103 101 85 112
104 100 72 97
109 93 122 109
108 136 111 96
124 91 106 109
119 97 145 111
92 112 59 99
115 97 130 132
111 102 117 133
108 116 102 110
112 109 72 101
100 105 96 123
The bottom-left entry?
A: 100
The top entry of the column that holds the smallest entry: 85
The last entry, reading row by row is 123
The second largest entry?
A: 136
The 1st entry in reading order?
A: 103
The entry directly above the largest entry: 106
The entry directly below the smallest entry -> 130
The 3rd largest entry?
A: 133
The entry just right of the smallest entry: 99
The entry just right of the largest entry?
A: 111
The 1st entry on the diagonal from the top-right corner -> 112
The smallest entry in the last column?
A: 96
The entry just left of 136?
A: 108
The second entry on the main diagonal -> 100

m =
65 118 87 82 93 105 91 125 97 149 93
100 101 87 63 47 127 89 113 106 43 110
93 103 104 60 57 110 92 103 98 58 95
88 66 127 93 133 75 94 96 104 96 83
87 81 108 107 123 53 97 84 112 91 91
92 83 114 99 128 58 106 84 108 91 98
Indices start at 0.
Which number is the top entry of the column that holds the largest entry?
A: 149
Which number is the entry at row 2, column 2?
A: 104
The entry at row 2, column 0: 93
Which number is the entry in the top-right corner?
A: 93
Which number is the entry just left of the smallest entry?
A: 106
The bottom-left entry: 92
Which number is the bottom-right entry?
A: 98
Which number is the entry at row 0, column 2?
A: 87
Which number is the entry directly below 101?
A: 103
The entry at row 0, column 1 -> 118
The entry in row 0 and column 0: 65
The bottom entry of the column that holds the largest entry: 91
The entry directly below 94 -> 97
The entry just right of the smallest entry is 110
The entry at row 1, column 0 -> 100
The entry just left of the largest entry -> 97
Which number is the entry just left of 107?
A: 108
The entry at row 1, column 1 is 101

data =
76 110 96 112 58 92 105 80 73 100 53 81 96 102 100
89 90 90 92 120 88 84 87 95 93 119 88 87 83 95
85 101 76 82 87 68 84 61 45 82 81 79 92 93 72
94 91 98 78 121 91 82 95 92 83 119 87 83 84 89
85 106 99 98 92 82 98 77 80 95 87 87 97 99 89
86 95 111 108 96 92 108 89 109 104 96 94 102 103 99
97 97 95 98 98 99 96 98 95 97 97 97 98 98 100
64 143 82 146 65 112 134 91 69 134 60 59 76 83 123
93 125 77 119 72 85 123 71 63 123 71 90 108 109 94
79 89 116 94 119 88 83 88 112 83 113 89 92 89 100
96 128 94 123 58 87 132 74 72 125 58 98 117 122 89
77 79 126 99 86 104 85 105 118 79 81 91 93 97 110
Counting starts at 0.
What is the top entry of the column that holds the largest entry? 112
What is the entry in the bottom-left corner? 77
What is the entry in the top-left corner? 76
The entry in row 0 and column 1 -> 110
What is the entry directly above the largest entry? 98
The entry in row 2 and column 1 is 101
The bottom entry of the column that holds the smallest entry -> 118
The entry in row 2 and column 0 is 85
What is the top-right entry? 100
The maximum -> 146
The entry in row 0 and column 2 -> 96
What is the entry at row 1, column 1? 90
What is the entry at row 2, column 2? 76
The entry directly above the smallest entry is 95
What is the entry at row 1, column 0? 89
The entry just left of the smallest entry: 61
The bottom entry of the column that holds the largest entry -> 99
What is the entry in the bottom-right corner? 110
What is the entry directly below the smallest entry? 92
What is the top entry of the column that holds the smallest entry? 73
The entry just right of 132: 74

Read these off the array that follows. Counting starts at 0.
1) Report the entry in the top-left corner.
2) Report the entry in row 1 and column 0.
3) Report the entry just left of 92.
4) Report the entry at row 2, column 0.
5) Report the entry just right of the centre entry.
6) Report the largest entry.
7) Report the smallest entry.
8) Report the entry just left of the largest entry.
75 74 110 61 56 74 62 59 79 96 92
65 125 73 109 44 107 56 75 69 141 61
97 84 50 61 151 91 149 107 83 61 84
101 79 96 108 64 85 134 130 80 68 75
71 83 68 80 88 65 81 59 97 50 85
1) 75
2) 65
3) 96
4) 97
5) 149
6) 151
7) 44
8) 61

99 103 105 100 101 99 99
82 75 125 116 152 70 64
The second smallest entry is 70
The entry just left of 105: 103
The entry in the top-left corner -> 99
Find the entry just left of 100.
Answer: 105

Read these off the table that follows.
1) Read off the smallest entry in the first row.
2) Read off the first entry of the largest entry's row.
3) Read off the largest entry in the first column.
4) Read off the smallest entry in the first column.
5) Read off the third entry from the end, reading row by row.
6) Read off the entry in the top-right corner.
7) Read off the bottom-left entry.
8) Read off the entry just right of 97.
105 130 48 116
70 81 95 121
96 89 86 95
101 97 95 88
120 96 125 112
81 83 96 120
81 92 93 104
79 103 115 117
101 104 78 81
89 123 108 82
92 89 88 107
74 95 113 123
92 90 99 116
88 104 92 120
1) 48
2) 105
3) 120
4) 70
5) 104
6) 116
7) 88
8) 95

x =
[[150 104 117  79  80  77  66  79 101]
 [ 99 147 132  69 105 101  78  69  60]
 [ 82  74 106 103 136 125  99 103  60]
 [155 112 125  90  61  77  72  90 122]]
The bottom-left entry is 155
Report the last entry, reading row by row.
A: 122
Report the fourth entry from the end, reading row by row.
A: 77
Report the fourth entry, reading row by row.
A: 79
The third entry, reading row by row -> 117
Report the second largest entry.
A: 150
Report the third entry on the main diagonal.
A: 106
Report the 3rd entry on the diagonal from the top-right corner.
A: 99
The smallest entry in the first column: 82
The smallest entry in the last row -> 61

a =
113 99 108 126 53
99 144 71 129 111
95 92 105 105 82
125 92 82 88 95
87 87 73 99 111
112 94 108 125 49
114 94 101 130 49
104 102 102 97 86
88 121 87 82 81
122 108 101 97 100
98 95 104 99 82
127 99 98 90 106
87 84 76 95 112
101 112 123 105 98
126 112 102 96 98
Indices start at 0.
The entry at row 2, column 2 is 105
The entry at row 0, column 1 -> 99
Report the top-left entry.
Answer: 113
Report the maximum.
Answer: 144
Report the entry just right of the largest entry.
Answer: 71
Report the top-right entry.
Answer: 53
The entry in the bottom-right corner: 98
The bottom-left entry: 126
Report the entry directly below 130.
Answer: 97
Report the entry directly below 73.
Answer: 108
The entry in row 0 and column 2 -> 108
The entry in row 1 and column 0: 99
Report the entry directly above 129.
Answer: 126
The entry directly below 127: 87
Report the entry directly above 121.
Answer: 102
The bottom entry of the column that holds the largest entry is 112

[65, 102, 47, 133, 85, 77, 94, 135, 72, 114, 77, 56]
The entry just right of 133 -> 85
The entry just right of 114 is 77
